Each named move below is a turn or a mirror, shown by a few rows before and after it. Which moves, in which order, take the first row of each later pair to the second? The first pair is answered.
G:
[1 -2 -22 -36 -6 12 17 12 14 19 3 8 19 -21 -11 3 16 -3 -26 -1 3 4 16 2 -1 -10 -3 2 0 24 -3 -2 -16 0 12 -8 -2 -37]  ->  [0 -2 -19 -27 -5 9 16 14 22 29 0 17 19 -20 -12 6 13 6 -23 -7 2 13 15 -6 -2 -16 5 0 1 21 -6 7 -11 0 6 -6 -1 -29]
[16 1 -8 12 23 10 -10 -13 -8 -26 18 -29 -42 11 -3 9 4 -32 7 12 -1 12 -10 -8 51 33 -4 4 3 14 -14 15 35 -4 43 -9 -7 -21]  ->  [-12 -6 8 24 27 -27 1 11 19 26 9 17 -37 14 -5 35 4 -15 8 -17 0 21 -20 -24 28 -10 34 -7 -2 -8 -10 19 29 -31 23 -16 -7 23]
[1 -24 -5 -30 -14 3 -1 -9 -3 11 30 -3 5 -14 6 25 3 6 0 -22 -20 -8 14 -3 1 -10 -6 -7 6 6 -10 2 -22 -3 3 -9 -2 -23]  ->  [1 -25 0 -26 -12 3 1 -9 -2 8 25 2 6 -8 4 27 -2 9 3 -21 -22 -7 15 -8 2 -12 -3 -7 7 7 -14 2 -31 -7 5 -3 0 -16]
F:
[8 -4 9 -7 15 11 -1 -3 -20 -23 15 -25 -9 3 10 -21 -10 -7 -6 7 15 8 -3 -3 -24 3 -23 -9 -2 -20 -20 22 8 0 -5 22 -25 -1]  ->  [17 2 14 -1 13 14 -3 -10 -16 -28 2 -28 -10 2 18 -16 -7 -18 -4 -3 23 20 -3 0 -14 10 -24 -7 -4 -20 -16 23 12 -5 0 15 -9 0]
[-15 -7 8 1 23 -27 17 10 23 10 -18 4 -14 0 -9 21 8 4 -20 -15 15 17 -13 -3 -15 -26 24 -33 4 7 21 6 0 -27 2 -5 5 35]  ->  [-27 -11 4 9 34 -22 19 13 7 -8 10 -6 -27 10 -17 23 -2 11 -13 -2 -6 -20 -8 -3 -10 -38 17 -31 16 10 4 2 -7 -11 -3 21 -20 33]
[-7 19 -21 -4 15 -5 18 -5 -14 -20 8 -26 -7 11 3 -2 -7 -15 14 6 -5 -13 -1 13 -1 1 3 27 7 27 9 -3 -23 26 34 5 -17 -28]  ->  [12 26 -21 -3 13 -5 12 -18 -9 -16 -7 -24 0 7 13 -6 -4 -24 13 -2 4 6 -5 11 3 5 0 23 6 25 14 -4 -12 16 40 -13 4 -26]
M:
[6 -26 18 3 -32 17 0 1 -14 -3 -19 7 -6 -10 -8 -23 16 -7 -11 -11 19 30 2 -24 -28 13 11 -25 0 -14 -14 15 20 -18 -35 -11 9 4]  ->  [-21 -16 2 9 -27 22 -8 5 -23 -16 14 -2 -7 -6 -21 -14 6 11 11 3 -32 -25 7 -13 -9 1 14 -15 6 -11 -32 -5 -1 15 -38 22 -21 -9]
[-36 12 -13 0 4 18 -4 15 -11 -3 29 5 -17 -20 -6 0 -10 18 -6 -10 -20 -40 -4 -7 23 -2 4 39 4 -14 1 -2 -22 26 -28 18 -24 -9]  ->  [-16 11 -10 -17 9 -2 26 10 15 25 -7 14 -8 -28 11 6 7 -3 -22 -39 29 15 -13 -14 -10 -11 21 40 4 -12 23 8 -22 -7 -8 -22 5 -6]
[15 5 3 6 12 14 -3 8 -8 0 11 -23 -15 -15 -8 -21 -13 -9 -17 6 -20 -13 15 7 -17 14 3 -14 11 4 -33 23 -6 -10 0 -9 -33 -12]  ->  [16 10 3 -2 19 7 10 7 5 7 9 -14 -14 -14 -2 -13 -11 -16 -23 -9 -8 0 13 5 -30 1 11 -19 17 10 -22 24 -10 -14 10 -16 -28 -12]
Then:
Each pair is 2 to 3 moves apart.
[-5 -3 -15 -3 -11 -7 -11 -7 22 36 -18 28 0 2 12 16 29 -2 -9 17 -18 -3 1 -25 19 -7 -13 1 -4 -6 5 -6 -9 6 14 -14 35 -14]  ->  [-4 -9 -4 -12 -6 -11 1 -8 25 41 -21 25 -7 -3 10 14 31 -5 -20 16 -3 12 -5 -28 -8 -15 -9 -6 5 -6 3 0 -5 -9 17 -15 29 -5] => F F M
[-10 15 13 20 11 -23 -3 -20 22 19 -24 10 -3 -2 13 16 -12 -6 10 -17 -13 24 -13 -13 -14 -22 25 14 -5 -12 8 -6 28 -24 -26 -13 3 38]  ->  [7 10 10 20 -2 3 -29 -28 16 5 -23 0 6 -12 10 -2 -7 -11 4 -2 -5 37 -9 -14 3 13 -3 6 -13 -15 7 -10 44 -29 -31 -14 24 24] => M G F
[3 0 -2 12 -1 -9 9 -3 -2 9 8 14 -14 -3 14 2 8 -10 -5 -16 -4 1 -2 -4 -7 -28 21 20 8 12 12 13 -19 2 19 -7 -9 -15]  ->  [10 -2 -2 13 -16 14 -14 -11 -25 -19 24 1 -15 -9 14 -14 3 -15 -4 5 -8 -8 8 -1 17 2 3 17 3 4 6 11 -7 8 6 6 -6 -25] => G M M
[25 -40 30 -62 -21 16 2 22 -25 0 4 -29 -19 -10 8 -6 18 -1 -33 -10 49 37 -5 7 -43 13 5 -15 12 -2 -2 33 18 -37 -19 20 -1 20]  ->  [10 -34 19 -64 -11 9 21 29 -19 3 24 -31 -28 -10 0 7 16 3 -23 -10 31 8 -6 12 -59 -18 23 -11 27 4 -7 27 -5 -26 -11 32 -31 15] => F M M
[-16 2 9 3 7 -23 16 12 12 24 -19 31 -6 7 1 15 -6 -6 3 -24 12 20 -12 -18 -15 -30 20 -15 -7 -4 12 5 7 -25 -8 -19 14 26]  ->  [-4 20 -22 -13 13 12 18 -11 -6 -27 12 -25 -11 6 1 -5 -3 -25 10 13 -6 -12 4 6 10 5 -11 18 10 25 7 -15 -16 24 24 -4 3 -36] => G M
[8 -26 -2 28 -4 -4 -35 -15 -2 -9 6 3 9 -9 13 -26 11 15 0 -16 10 -4 -7 27 21 33 4 -3 7 -22 14 -17 17 8 22 -10 23 19]  ->  [-13 -13 -9 32 3 -26 -13 0 13 14 8 19 13 -11 8 -7 18 22 3 -36 6 -7 -19 21 6 -2 26 -5 16 -13 18 -13 1 8 25 -19 14 29] => G M M
[0 -11 12 -6 30 -3 24 -3 -1 -27 7 -26 -15 10 18 -10 -5 -5 -13 -9 27 25 -13 9 -41 4 4 6 9 2 -1 13 19 -19 0 10 -23 10]  ->  [-2 -8 21 17 20 -7 6 -2 -6 -15 -4 -5 -9 20 14 -3 -4 7 -12 -15 15 27 -19 -2 -24 2 7 -5 -10 -15 4 14 33 -27 -18 8 -13 38] => M F G
[6 24 3 13 14 -8 -6 -2 10 10 -18 -4 5 21 9 -9 7 -13 -18 -16 31 29 -11 0 -5 1 7 24 -16 -20 8 14 6 -30 -1 -15 25 16]  ->  [-25 12 -1 8 28 -6 9 18 7 0 23 -12 -16 20 -13 7 -3 12 -19 -2 1 -19 -1 3 -13 -24 11 16 -1 -13 -24 12 -16 -7 -8 26 -20 19] => F F
[17 -11 2 -9 2 15 -6 -12 -5 -14 -11 -14 -8 -5 1 -10 1 -2 -6 8 26 19 4 -5 -2 18 -17 -14 5 -13 6 0 9 -4 -4 -1 2 -5]  ->  [15 1 -4 -2 1 5 -3 -7 2 -2 -18 0 7 -9 9 -6 4 -3 0 -2 20 25 -2 -3 0 14 -8 -4 -2 -6 17 -5 1 0 9 -19 19 -15] => M F F
[10 -3 8 29 -5 0 -30 -15 -10 -16 1 9 4 12 -2 -14 -12 2 9 15 -19 -12 -4 -7 30 10 -9 -8 -23 -19 0 6 13 6 -14 1 10 11]  ->  [21 12 -8 7 13 -17 14 -14 15 3 -20 4 8 5 9 5 9 -22 2 -19 10 15 -16 1 -1 -10 3 7 -8 3 24 4 -8 -6 23 -33 16 -6] => M G M
[-36 -16 12 -1 10 -33 21 19 -31 -19 12 26 0 21 -9 31 -6 15 -2 0 -20 -16 -12 6 -5 -22 29 -18 -21 -29 9 11 17 -8 -20 49 -23 46]  ->  [19 -18 7 -28 8 -15 31 -13 -30 -39 -14 -2 7 8 11 4 8 -26 -22 4 37 45 -10 20 -2 19 -8 -9 -18 -18 34 12 38 -21 7 24 15 19] => G M M
[-22 -5 14 20 6 15 -2 17 -8 -3 18 3 -13 9 -21 8 1 20 4 -13 -12 -19 13 -11 -13 -22 42 -8 -4 0 -7 7 3 -4 -17 39 -28 25]  ->  [3 6 -11 -2 18 22 25 1 -2 -16 7 -28 -10 -4 -1 0 19 -17 -4 -21 17 1 22 13 -28 -15 33 12 14 32 10 5 -9 7 28 18 -15 -19] => G M G
[1 5 -1 -25 -9 -17 -10 -18 -29 -14 -20 -7 7 -5 7 1 -15 15 15 31 -1 -20 8 21 20 -3 9 6 -14 -2 -30 12 41 -13 -19 -12 -8 -5]  ->  [-3 9 2 -23 -6 -34 6 -15 -9 12 -30 5 4 -5 10 20 -7 16 9 14 7 -7 5 11 6 -26 27 5 -10 -2 -26 15 36 -25 -16 -24 -5 9] => G M M
[-2 -9 7 15 14 -3 0 -7 -28 -34 4 -17 -19 10 1 -2 -4 12 12 3 2 -20 -19 4 12 -6 -3 -1 -1 1 -22 -1 27 8 -8 26 -26 21]  ->  [12 4 -2 6 23 1 11 -18 -20 -44 2 -27 -15 6 7 -6 -2 -3 13 5 15 -11 -15 22 8 2 -9 8 10 12 -11 -4 18 16 12 23 -27 5] => G M G
[4 31 -27 22 3 14 -3 -11 2 -11 3 -11 9 -10 2 0 0 6 16 -2 -16 -17 10 16 20 1 -4 17 -1 21 0 -12 -22 26 25 -9 3 -32]  ->  [14 21 -13 12 -1 -11 15 -4 20 18 -23 12 10 -15 10 4 7 -3 6 -28 15 20 2 9 -1 -13 6 8 0 18 12 -2 -15 -3 23 -34 16 -8] => M G
[-15 -14 -7 -10 -2 9 5 5 -18 -30 14 -38 -14 1 -11 -14 2 -10 9 18 -3 -32 21 23 8 10 -3 -16 35 0 -19 12 -7 -3 -25 42 -18 3]  ->  [-23 -9 12 22 -2 -13 -13 14 -12 1 -14 1 -7 16 -6 3 -3 1 23 -7 -12 -22 3 3 21 -5 20 -25 12 -23 -2 23 2 -22 -45 23 -1 42] => F G M
[-25 -11 19 29 -10 -10 -29 15 -12 -6 15 16 12 31 -6 7 -11 11 -5 -13 -28 -30 -10 -14 20 -14 13 -20 2 -31 -1 6 10 -1 -9 19 -11 43]  ->  [-2 -10 31 24 -11 -9 -25 6 -4 4 -6 23 14 28 -2 -1 -3 2 -12 -21 7 5 -13 -15 9 -8 6 -30 -5 -41 8 6 26 -20 -12 6 13 53] => M M
